The rows of A fall into a few groups, which share some directions, and each row is roughly a mix of its group's hidden directions, except some rows that fit no group.
A, 149 rows:
[[-36 -22   1 -23  21  42  -9   2  34 -14  33]
 [ 28  37  21  -6 -21 -32  -8 -16  -8 -50   6]
 [  5  25   3 -21 -46  -6 -21  39 -30 -22  21]
 [-31   4  -2  -5 -14   0  10 -39  16  38  49]
 [ -3  -8 -39 -18  17  27   3  29   0  55  15]
 [ 17  24 -10  -2   8  49 -30  12 -34 -11  36]
 [ 35 -14  11 -24  50  -4  -1 -12  34 -32  -7]
 [-12   5  -6  47  52   3  28  17  26  10  -8]
 [-24  23  -4 -36  11 -40 -29   7  35  24  11]
 [ 11  23   2  27  15 -33  23  34 -10  30 -40]
 [ 27  -2 -14 -36 -62  13  12  22  -8   8  -6]
 [ 56 -24 -16 -14  -2 -42   1  15   3 -15 -26]
 [ 45 -19 -11  36 -11 -21  32 -15   2  26 -26]
 [-25 -19  54  17  12   0 -17 -27  -9  19 -34]
 [-55 -42  15  14 -18  31 -19  -5  -5  10  -3]
 [ 19 -47  24   9   1   0 -13   0  30  46  23]
 [-50  -4  -2  32   1 -14   5  -2  30 -38  29]
 [ 13 -20 -22  -6 -60 -17  24  23 -21  19  -9]
 [-10 -45 -22  10 -30  -7 -34  -2 -39  22 -14]
 [ 14 -16 -11  17 -38   2 -67 -10  -9   5  -8]
 [ 24 -25  37  18  19 -16  15  16  50  -3 -22]
 [  2 -20  -5 -26  18  31  33 -16  43  -7  37]
 [  0 -23 -26  55 -20 -15 -16  -4  19   8  38]
 [ 38  -6 -11  34 -49  23  12   3 -24 -13 -21]
 [-44   1 -38 -27   7  -6 -14  40 -18 -28  -2]
 [-21   2  21   4 -37 -22 -18  -2  33  51  15]
 [  2 -38  -3  -9   5  39   2  -8  10 -14  60]
 [-32 -10  15 -18  -3  38  14  24  36  43   2]
 [ 14   5 -26  -5 -10  -6 -49 -10  27  23 -47]
 [ 11 -19  30  15 -24 -23  38  17 -20 -26 -39]
 [ 38  10 -11  31  21   2  23  10  45  -6 -34]
 [ -9 -43 -23 -20 -21  32  11 -17  27  27  29]
 [  6  13  31  15 -11  -5  26  49  23 -42   9]
 [ 33   6  17  36   0  -9  19  46  20 -37  -3]
 [-14  56 -54  -9  -2  -6   6   2  -7 -23  -6]
 [-34 -26  -6  -9  34  36 -37  10   5  34   0]
 [-44 -16  24  35  21 -17 -37 -19   2  22  -8]
 [ 16 -21   5 -36 -14 -50 -12  20   1 -37 -18]
 [ 23  14  -3   4  20  39 -33 -17 -31 -21  39]
 [ 46   2  13 -29   0 -22  -7 -12 -32  34 -32]
 [ 39 -12   0  35  11 -32   7  22 -33 -30  22]
 [-22 -39   4 -39 -17 -33  23 -12  -6 -34 -12]
 [-10  32  17   5  -4  -9 -55  38 -13  18 -22]
 [ -5  11  49 -39   3 -43   9 -26  -9 -13   9]
 [ -7  -3  42   3  23  -9  34  18 -31 -32  34]
 [  8  -5  13  10 -46 -38 -15   6 -31  29 -33]
 [ 37 -27 -22   9  38  16   4 -36 -23  28   6]
 [  1  20 -10  44 -20   1   7 -12 -35 -30 -43]
 [ -5 -44  13 -17  48  35  20  -7  16 -13  12]
 [ 14  30  31 -21 -19 -49  11  11 -36 -12  -4]
 [ 34   6 -47   0   2 -11 -14  37  30 -31 -10]
 [ 20 -53  24   5 -22 -23 -12   1 -44  -3  10]
 [ 26  52 -10  12  41   0 -31  19   3 -14 -14]
 [-32  17 -29 -49 -18   1  29  19  -9  24  18]
 [ 64   8  14 -11   7   1  28  -5  25  -1  33]
 [-58 -27  14  -6   7   0  21  13   5 -16  42]
 [-17 -16 -20  14 -20 -24  12   9 -54  32 -26]
 [-35 -26 -19 -16 -26 -10 -17 -20  52  12  11]
 [-11 -18  25  21  33  -9  38  -5  25  -1 -48]
 [-12  22  48   3 -10 -15  28  34 -38 -13 -18]
 [ -6 -31  -3  29 -48  -7 -18  20   7  41 -20]
 [ -6   1  18 -41 -37  -5 -29 -36  19  32  -7]
 [ -1  23 -39  22  34  18  23  18 -29 -26 -25]
 [-15 -10   1 -36  40 -20   4  11  21  15 -51]
 [ -7  12 -38  21  39  -1   1 -25  -2  16 -50]
 [ -7 -59  25 -36   1  13   8   1  19   6  31]
 [ 34  -6 -35  42 -49   9   9   3  -3 -15   4]
 [-14  14 -22  38   6  -3 -45  -1 -39 -28 -20]
 [ 49   6  -2  -2  20 -25  -1 -13 -19   4 -55]
 [-10  -4 -49 -49 -22 -12 -13  11  13  23  22]
 [ -1   1  -1  25  21 -27  38  -2 -22 -32  47]
 [-49   0   6  -5 -54  12   2   3  10  37   4]
 [-10 -17 -27  10 -28   6 -31  22 -38  46   0]
 [-31 -12  -5 -50  15 -10   6   5  25  12  47]
 [-42  38 -54  -7  -8 -11   1 -13   6  -3  22]
 [ 43  20  13   3 -18 -41   5  17 -20  34 -28]
 [ 38   4 -32  31 -12 -19 -27 -17 -22 -39  -6]
 [ 26 -15  -3  14   5 -47  36 -22  27  13 -31]
 [-31 -16 -49 -10   7  33 -21 -19  34  10 -13]
 [-10 -13  41  34  37  33  12   6 -16 -12 -29]
 [ -7  -3 -59 -24 -32   1 -13  18  36  -9   8]
 [  3  31  -8  12  19  37 -17 -39  35  27  18]
 [  9  15  21  35  20   6  28  40  15 -20  40]
 [ 19 -25  -5   4  38 -22 -22  51  13 -27   2]
 [ 24 -20 -10   7 -13  24  11  46  -6 -53  -8]
 [-35  -8  -9   3 -24 -27 -21 -26  41  37  10]
 [ 18 -16  12   3 -34  42  -4  41  36   5  18]
 [ 50 -16   4  -6 -19  10  40   4   4  -1  45]
 [ 37 -29   7  -6 -13  17  -6  18 -16  23  55]
 [-14 -56 -18 -23  15  13   7 -23 -34  27   3]
 [-28  31 -18  16  29 -20  19   6 -41 -26  27]
 [ 31   7  45  -2   6   1  30 -47  21  20   2]
 [-36 -25  -5 -44 -39  17   7   4  -5 -20 -30]
 [ 15  -4  -8 -18  19 -51   1 -12  52 -14 -19]
 [-14 -22 -17   2 -21  47   3  46  17  30  -7]
 [ -2  -2  13  10  17 -38  13 -35  40 -36 -27]
 [ 32  26  20   9   8 -55  -1 -13 -36   8  13]
 [ 36  13 -22   5 -54  35  21  -2 -18   9   5]
 [ 16 -56 -19  12   5  -6  23 -26 -10  35 -22]
 [ 20 -25  29 -16  13 -20   6 -12  46 -27 -37]
 [ 25 -43 -17  -2   0  16 -41  19 -27  22  27]
 [ 48  45 -13  22   7  14  31 -15 -14  -5  19]
 [ 46   9  -3  11  33   0  -2  50 -26 -21  -2]
 [ -1   3 -35   6  19  28  -1   0 -51  27  36]
 [-43  -7   9 -37 -10 -42  27  12   1  27 -14]
 [ 30 -32  60  -1   3  17  21   1 -25   8  -4]
 [ 42 -15  33  12   2   5  35  12 -33 -34 -16]
 [ 16  10  15 -18   8 -18  58 -30  10 -34  14]
 [  8 -13 -14  12  14 -39  -4  -1  50 -43 -20]
 [-58  -1 -11 -22   2  34 -17  21   6  31  12]
 [  6 -47   4  10  -1 -29  -1   5  39 -43 -18]
 [-23  25 -37   7  -5 -21 -23 -42 -38  -5  13]
 [  5  25  11  41  23  39  24  23  -1  32 -19]
 [  2 -31  36 -15  19   5  25  23 -36  -1  41]
 [ 18  10  32  -1 -34  29  24 -38 -15  14 -34]
 [-22 -30 -41   3 -22  22  39 -17 -11  24  23]
 [-18 -19  19 -21  64 -13  -4  -4  22 -10 -26]
 [ -8  -5  33 -26  24 -49  28  -4 -31 -21  -7]
 [-20   1  23   6  51  28 -19  12  28 -30 -20]
 [  8 -52  11  17 -28  -6  28  -8 -15 -31 -31]
 [-18 -64   5   2  24 -25  22  23 -19   7  -2]
 [ -3  26   3 -21  12  31 -38  22 -21  44 -21]
 [ 40 -40  18  -2  -1 -41 -14 -15 -20 -15 -28]
 [  6 -59  -7  10  12  37 -24 -14 -32   7  -3]
 [ 62 -12  13   3 -12 -37  15 -26  -1 -11 -18]
 [-17 -12 -42  43  30 -30  -4 -18 -29  -5   1]
 [-16  -8  -5  24 -48 -18 -24   5 -45  24 -18]
 [-30  42  15  20  12  11  20  14  19   0  49]
 [-39   4  13  14 -39  46  -7  31  -9 -21   4]
 [-53 -21   9   9  -9   9  -1   1  38  -3  44]
 [-17 -20 -33  27  19 -36  14  14 -43 -15 -20]
 [-14 -56 -14 -11 -25   1 -35 -28  -2  10  25]
 [-26 -25  33  12 -36  -9 -47   6 -28 -12   0]
 [-28  25  24  -8  22  32  -1 -33  -2  25 -41]
 [  6  -7  15 -12  -7  31  -2 -25  52 -27  39]
 [-11 -32   0 -29  20  24   8  -1   9  52 -35]
 [-32  49   4  -5  -1  -8  29  -8  36   1 -35]
 [ 35  -1  -4 -27  -7   0  -8  30  22   6  60]
 [-28  10 -30 -39 -39  16   3 -20  23  26  19]
 [ 18  40 -39   8  50  23  12   4  12 -10   9]
 [  9   3   5  25 -52 -35 -15 -25  29 -24   9]
 [  5 -56 -22 -19  11   0  15 -26 -35  27  -2]
 [-24  21  10 -52 -12 -21 -24  30 -21 -16  21]
 [-19  13  43 -10  25 -55 -14   3   4  21 -14]
 [-15 -11  24  34 -25   5 -19 -39   7  15 -47]
 [  6 -28 -18   7  65  32  15 -15   0  -4  -9]
 [-19  34  -6   3  -2 -39 -17 -49  13  -4 -32]
 [-13  22 -19  20 -28  -1 -59   2  -4  15 -34]
 [-60  -6  26 -28 -26 -25   0 -13 -12  -8  14]]
Each list below has two rows that fit no group; the rest each fit one group, if only roughly. Name those rows in the order they come.
  * q_861: [-39 -19  31  13   1 -17 -15  48 -22  -9  24]
  * q_148: [ 49  18 -33   6 -10  29 -18   7 -29  -3 -31]
  * q_878: [-23  25  -2 -18  27   1 -50  19   4  16 -42]
  * q_43: [ 40   2 -20  -5 -15 -44  36  17  22  16 -22]
  * q_17: [-21 -57  -5  40 -23 -20 -20   6   9 -13   5]
  * q_552: [ 60  -9  -1  -3  23   5   0  17 -44  21 -14]
  * q_953: [-60   3  13   9 -21 -24  16  -2 -23  -2 -36]
  * q_44: [  4  33 -32 -15 -11   1 -39  13  28  22  40]
  * q_189: [-23  -2  16  12  45 -27  15 -37  38  13 -11]
  * q_403: [ 4 15 43 11 17 28  0 39 46 -1  9]
 : q_861, q_403
  * q_436: [-20  -9 -22 -39  33  27 -24 -30  16 -15  26]
  * q_696: [-59  -8   5   4 -39 -22  -1  30   3  12  18]
  * q_962: [ 16 -44 -32   6 -19  25 -37  -8   7  30 -21]
  * q_701: [-31  42 -29  -1  23  13   1 -33 -31   4  25]
  * q_165: [-13 -26  26 -14 -30  19 -19 -50  -2  34   0]
  * q_298: [-49  -2  40 -30   4 -27  28   0   7  20  11]
  * q_256: [ 13  11 -36 -16  26 -14   0  53  -8 -34  16]
  * q_405: [-22   4  34  27 -14  16  12   0 -17 -22 -57]
  * q_610: [-14   6  -1  17  -7  66 -21  36 -14   8  12]
  * q_726: [-16  -3  68  -8  -5 -15  13  17 -13 -27  22]
  * q_224: [-42   9 -37  26  18  17  16  15 -25  13  35]
  * q_163: [-29  38 -14  -7  30  23   8 -21 -28 -10  41]
  * q_554: [-46   8  13 -33 -10 -44   4  18  34   7  -6]
  * q_85: [-36 -38  19 -38  -1  26  24  23   3  26   2]
  * q_35: [  5  20  -9  -4  56   9 -37  -3  41  14   5]
 : q_165, q_405
  * q_168: [-11 -25 -25  13  -5 -25  -2 -37 -41  35 -21]
  * q_998: [ 14  37   6 -17  38 -26  32  18  16  19 -32]
  * q_976: [-27  51  -3 -15  19  -6   8 -47  26  12  -7]
  * q_766: [-61 -36  15 -12 -27  -6  26 -11  -3   9  -7]
  * q_346: [ 12  19  24 -13 -22   2 -57  14  39  17  -7]
  * q_579: [ 10  10  -9  10  52  41 -28 -19  -9  12  31]
  * q_931: [ 16 -29 -41  53 -13 -22  17  14 -16   5   5]
  * q_791: [-30   8  50  17  43  19   3   2 -14  22 -20]
  * q_824: [-49  25  11  27 -16  19   1 -17  -6 -42  21]
  * q_741: [ -8  -2  14  13  39  58  -9  35 -15  12  -5]
 : q_168, q_931
  * q_211: [ 31 -14   1   6   7 -37  34  -6  54  12 -13]
  * q_990: [  4  24  26 -24 -48  10 -26  -8  15 -31  30]
  * q_548: [-11  35   5  37  31   7  18 -13  -6  33 -40]
  * q_890: [-25  -3  48  19  15 -23  29  12   1  14 -42]
  * q_230: [ -9  25  16  -6 -55   5  19 -10  31  37  16]
  * q_331: [-29 -25  33 -43 -39   4  11  24  -8  -9  15]
  * q_952: [ 12   1  14  23 -33  14  -9 -49  24  31 -28]
  * q_680: [  4  34   9  -1 -43   6 -23 -15  20 -36  38]
  * q_285: [ 16 -17  -1  17   7  23   6  22  18  64 -26]
  * q_868: [ 49 -17  -9 -28  51   0   1  21   9  15   4]
 : q_211, q_548
  * q_2: [-44  11 -34 -33  34   8 -22  -3  17  17 -20]
  * q_178: [ 35 -13  26 -45 -12  20  46   2  -1  -6  12]
  * q_330: [  4 -27 -22 -35  48  22  -4 -27 -25 -14  14]
  * q_244: [-29  21  24 -30 -12   5 -37 -27  25  -1 -37]
  * q_351: [ 11 -49  20  24  29 -31  -7  30   9 -27   7]
  * q_575: [ 40  21 -25  10 -11  22   8  52  11 -12 -26]
  * q_688: [ 30 -17 -14  17  -4  -3  17  49 -48 -17 -10]
  * q_925: [-27  43  41  27   5  32 -18  -1 -22  -2  15]
  * q_564: [ 46  43 -10  24  23  15   1   1  -1 -26  30]
  * q_545: [-57 -23  21  -3  -6  -5  18   3 -23  42  -4]
  * q_123: [-16 -16 -40  38 -22  31 -23  -8  28 -24  -3]
 : q_2, q_244
  * q_208: [  6 -47 -20 -21   2 -32  -5  33 -25 -13  30]
  * q_206: [-18 -15  19  19 -16 -43  23 -53  14   9  -7]
  * q_918: [ 30  -8  14   3  46  24 -31  34 -11 -29  -8]
  * q_323: [-27  13  -7  10   7 -36   9 -52  42 -12   1]
  * q_414: [-25 -43   0 -11  46  -2 -11  24 -38  -2 -12]
  * q_141: [ 36 -21  -1  11 -43  -6  25  38  16 -30   7]
  * q_505: [ 13  36 -27  11  15  15   5   6  -6  -1 -65]
  * q_647: [-15 -29  12  23 -48  -3   5  -5 -44  -5  30]
  * q_906: [-26 -24  29 -18 -49  -5  36  -4   4  24  17]
  * q_527: [-59   4  40 -16  -7  12 -14  32   0 -17   3]
  * q_781: [ 32  -9 -36  -6   9 -35  24 -31  37  -5 -19]
  * q_519: [-53  25  10 -41 -25  10   7   8 -12  29  -2]
  * q_369: [-36  11  12 -36  50  22  -8 -12 -21  -5  23]
  * q_926: [-15 -21  42  46   0  10 -15 -39 -16 -19   5]
 : q_208, q_141
  * q_229: [-42  -2  22 -21  22 -26  12  25 -13   8 -46]
  * q_876: [ 40 -10  19   8 -11 -36  10  31  35 -31  15]
  * q_33: [-23  69   4   2   4   2  18  -8 -15   0  33]
  * q_664: [ -1  -2 -30 -14 -54  43 -30  11   5  -3   2]
  * q_770: [ -9  27  -4  -4  -3  25 -16 -41  53 -15 -24]
  * q_817: [ 20   3  11  55 -32  15  29  18   3  17 -26]
  * q_666: [  1   9  38  -7 -50  33   2 -27  20  24  10]
  * q_389: [-15  17  10  -2  36 -18 -43  27 -13  -7 -44]
  * q_183: [ -8 -57 -19  -8 -12 -32  -4  11 -45  -2   3]
  * q_841: [-28 -38 -34  29 -36  -9 -27  24   8  -7   3]
  * q_319: [ 52  15  -6  19  49  17  -5 -20   7  16 -14]
  * q_276: [ 42  30   7  28  -3  -9  18  51 -16 -13  10]
 : q_876, q_666
  * q_365: [ 14  29  27  -6 -56  11   4  -1 -14 -37  19]
  * q_829: [ 21  63 -10  38 -26  -5   0   6 -17   8   0]
  * q_225: [-28 -17 -13 -32 -31 -13 -29 -46   2 -20 -19]
  * q_542: [ -3  13  15  61  24  -4  -7  -4 -43  -8 -18]
  * q_119: [-42 -17  51  25   7 -11  12 -29  11 -18  -9]
  * q_981: [  6  27   8 -56  29  21  21   6  -9  26  23]
  * q_560: [-43  22  14 -11 -17  11  16  21  46 -16 -29]
  * q_539: [ 20  26  21 -26  10  18  22 -24  31 -11  48]
  * q_937: [-32 -19  16  15   7  16  -2  -2  32  39  48]
  * q_430: [ 56  -6 -37  -9  11 -17  32 -16 -22  12   0]
 : q_365, q_539
  * q_53: [ 11  36 -33 -25  31  -3  -2  45 -18 -23   3]
  * q_67: [ 10 -42 -31  -4 -32  -9 -18 -36  21  11 -29]
  * q_485: [  9 -26 -23  11  12  16 -67   2 -21 -13  12]
  * q_697: [-47  12  36  15  15  47 -16  13 -10   5  13]
  * q_670: [-13  24 -37   9 -38   9  -6 -28  17  30  36]
  * q_644: [ -3   4  -1  -1 -58 -11  11 -11  31  31  37]
  * q_349: [ 38  15   7 -12  22  -6   7   8 -65   5  16]
  * q_383: [  4  35 -29  -9 -36  14   8 -37  27  32  14]
  * q_370: [-23 -17   3  23 -30  25 -47 -17  -3 -23  34]
  * q_867: [-25 -25  -7 -33 -21 -21 -29 -49   2  -9 -19]
  * q_134: [-20  25 -42  37  -7   6 -41  10 -13  28   9]
  * q_563: [  6 -30  36  15   2 -14   2 -11  24  21 -56]
  * q_702: [  8 -14 -16 -29  26 -19  28  25  -2  51 -24]
  * q_7: [  6  20  -1  13 -53 -12  39 -21  11  36  -4]
  * q_633: [  8  10 -37 -27 -55 -22   6  -4   6 -22  27]
 : q_644, q_563
